arr =
126  127  144  124  140  130  129  134  144  110  123
127  130  143  133  123  123  111  135  127  112  136
144  125  128  140  146  129  121  129  147  145  121
140  110  128  146  128  138  124  127  110  112  142
124  125  150  133  135  128  123  124  147  122  145
136  122  104  129  130  126  127  123  124  150  116
133  137  134  129  117  120  149  156  126  138  118
143  152  124  138  134  136  125  148  129  133  133
145  116  138  118  127  132  144  131  152  138  129
Rows and columns are counted from 0.
row 0 col 0 -> 126
row 0 col 6 -> 129
row 2 col 8 -> 147
row 4 col 4 -> 135
row 8 col 0 -> 145
row 0 col 1 -> 127
row 4 col 8 -> 147
row 8 col 7 -> 131
row 2 col 0 -> 144
row 7 col 0 -> 143
row 2 col 1 -> 125
row 5 col 8 -> 124
row 1 col 4 -> 123
row 2 col 5 -> 129
row 6 col 5 -> 120
row 3 col 3 -> 146
row 4 col 7 -> 124
row 2 col 2 -> 128
row 1 col 2 -> 143
row 4 col 9 -> 122
row 5 col 4 -> 130
row 8 col 4 -> 127
row 6 col 1 -> 137
row 0 col 5 -> 130
row 4 col 2 -> 150
row 2 col 3 -> 140
row 5 col 2 -> 104
row 1 col 8 -> 127
row 6 col 3 -> 129
row 7 col 1 -> 152
row 6 col 9 -> 138

m = [139 129 114 151 122 127 132 148 113 130 127 114]
m[0] -> 139
m[11] -> 114
m[4] -> 122
m[10] -> 127

M =
[[140 143 123 132 124 121 119 109 111]
 [144 137 124 122 125 128 129 113 114]
 [141 131 122 115 127 117 130 116 117]
 [137 142 119 109 134 137 128 110 105]
 [156 115 121 120 128 111 118 117 115]
 [141 129 123 113 128 117 127 118 116]
 [140 132 119 115 129 114 129 114 116]
 [139 135 123 112 130 126 129 114 122]
 [135 134 123 118 128 105 117 114 135]
 [136 123 125 104 129 112 127 123 121]
 [133 135 117 112 130 112 124 113 110]
 [148 117 116 100 138 117 115 117 117]
 [148 126 119 112 131 123 128 115 111]
 [127 136 130 102 127 127 138 124 123]]
M[0, 0]: 140
M[5, 1]: 129
M[3, 0]: 137
M[2]: [141, 131, 122, 115, 127, 117, 130, 116, 117]
M[4, 5]: 111
M[0, 1]: 143
M[:, 3]: [132, 122, 115, 109, 120, 113, 115, 112, 118, 104, 112, 100, 112, 102]
M[7, 6]: 129
M[0, 6]: 119
M[9, 7]: 123
M[6, 6]: 129
M[13, 2]: 130
M[10, 6]: 124
M[11, 2]: 116
M[11, 3]: 100
M[:, 5]: [121, 128, 117, 137, 111, 117, 114, 126, 105, 112, 112, 117, 123, 127]
M[8, 6]: 117
M[2, 8]: 117
M[5, 8]: 116
M[13, 6]: 138
M[7, 1]: 135
M[3, 3]: 109
M[4]: [156, 115, 121, 120, 128, 111, 118, 117, 115]
M[3, 1]: 142
M[6]: [140, 132, 119, 115, 129, 114, 129, 114, 116]
M[1, 1]: 137
M[9, 1]: 123
M[:, 6]: [119, 129, 130, 128, 118, 127, 129, 129, 117, 127, 124, 115, 128, 138]
M[8, 5]: 105
M[3, 6]: 128
M[13, 1]: 136
M[8, 4]: 128
M[:, 0]: [140, 144, 141, 137, 156, 141, 140, 139, 135, 136, 133, 148, 148, 127]
M[12, 3]: 112
M[13, 0]: 127
M[:, 8]: [111, 114, 117, 105, 115, 116, 116, 122, 135, 121, 110, 117, 111, 123]
M[2, 5]: 117

data =
[[132 123 135 125 127 126 126 124 132 125 126 130 130 124 127]
 [130 125 133 112 112 128 128 125 129 128 127 125 125 127 126]
 [131 131 127 136 139 129 128 131 126 129 128 132 133 129 125]
 [132 128 129 149 153 126 126 129 130 126 126 137 137 125 128]]
Indices start at 0.
(0, 0)	132
(2, 10)	128
(3, 1)	128
(1, 13)	127
(0, 11)	130
(0, 8)	132
(2, 3)	136
(3, 10)	126
(1, 8)	129
(0, 10)	126
(1, 5)	128
(3, 11)	137
(3, 9)	126
(1, 2)	133
(1, 1)	125
(1, 11)	125
(2, 7)	131
(1, 12)	125
(2, 12)	133

x =
[[136 125 132 126 129 131 125 127 133 127 129 132]
 [124 139 124 123 119 130 124 133 132 125 128 130]
 [121 124 149 133 141 137 133 107 130 137 127 130]
 [129 125 126 143 129 127 130 129 125 132 134 127]
 [129 122 127 136 137 124 132 124 119 124 131 130]
 [129 128 126 139 125 132 127 129 132 128 134 127]
 [123 129 126 136 126 126 133 126 128 127 129 123]]
Indices start at 0.
row 0 col 0 => 136
row 5 col 2 => 126
row 3 col 4 => 129
row 0 col 4 => 129
row 3 col 10 => 134
row 1 col 1 => 139
row 5 col 7 => 129
row 6 col 4 => 126
row 2 col 10 => 127
row 1 col 4 => 119
row 3 col 9 => 132
row 2 col 9 => 137
row 4 col 10 => 131
row 2 col 5 => 137
row 0 col 9 => 127
row 0 col 1 => 125
row 0 col 10 => 129
row 4 col 5 => 124
row 0 col 11 => 132
row 1 col 8 => 132
row 5 col 8 => 132
row 6 col 0 => 123
row 2 col 4 => 141
row 3 col 8 => 125
row 3 col 3 => 143
row 0 col 3 => 126
row 5 col 3 => 139
row 5 col 10 => 134
row 1 col 5 => 130
row 6 col 3 => 136

B = 154	151	113	126	131	109	119	107	144
B[0]	154
B[1]	151
B[2]	113

A = 128	102	127	132	121	136	138
A[0] -> 128
A[-2] -> 136
A[6] -> 138

X = [153 136 134 139]
X[0] -> 153
X[1] -> 136

a =
[[126 117 146 135 108 108 127 108]
 [131 110 133 137 116 109 130 116]
 [123 110 150 151 110  98 124 110]
 [114  99 141 146 118 117 131 118]
 [123 109 147 154 116  98 120 116]
 [125 116 148 137 107 107 127 107]
 [131 108 132 139 116 109 131 116]
 [131 113 134 136 115 109 129 115]
 [120 109 144 152 123 103 116 123]
 [123 112 151 144 105 102 126 105]]
a[0][0] -> 126
a[:, 5] -> [108, 109, 98, 117, 98, 107, 109, 109, 103, 102]
a[5] -> [125, 116, 148, 137, 107, 107, 127, 107]
a[:, 1] -> [117, 110, 110, 99, 109, 116, 108, 113, 109, 112]
a[9][6] -> 126
a[0][5] -> 108
a[4][7] -> 116
a[0][3] -> 135
a[4][3] -> 154
a[8][6] -> 116
a[9][0] -> 123
a[4][1] -> 109
a[2][4] -> 110
a[6][6] -> 131
a[0][2] -> 146
a[1][1] -> 110
a[2][1] -> 110
a[3][7] -> 118
a[4][2] -> 147
a[9][7] -> 105
a[:, 4] -> [108, 116, 110, 118, 116, 107, 116, 115, 123, 105]
a[7][7] -> 115
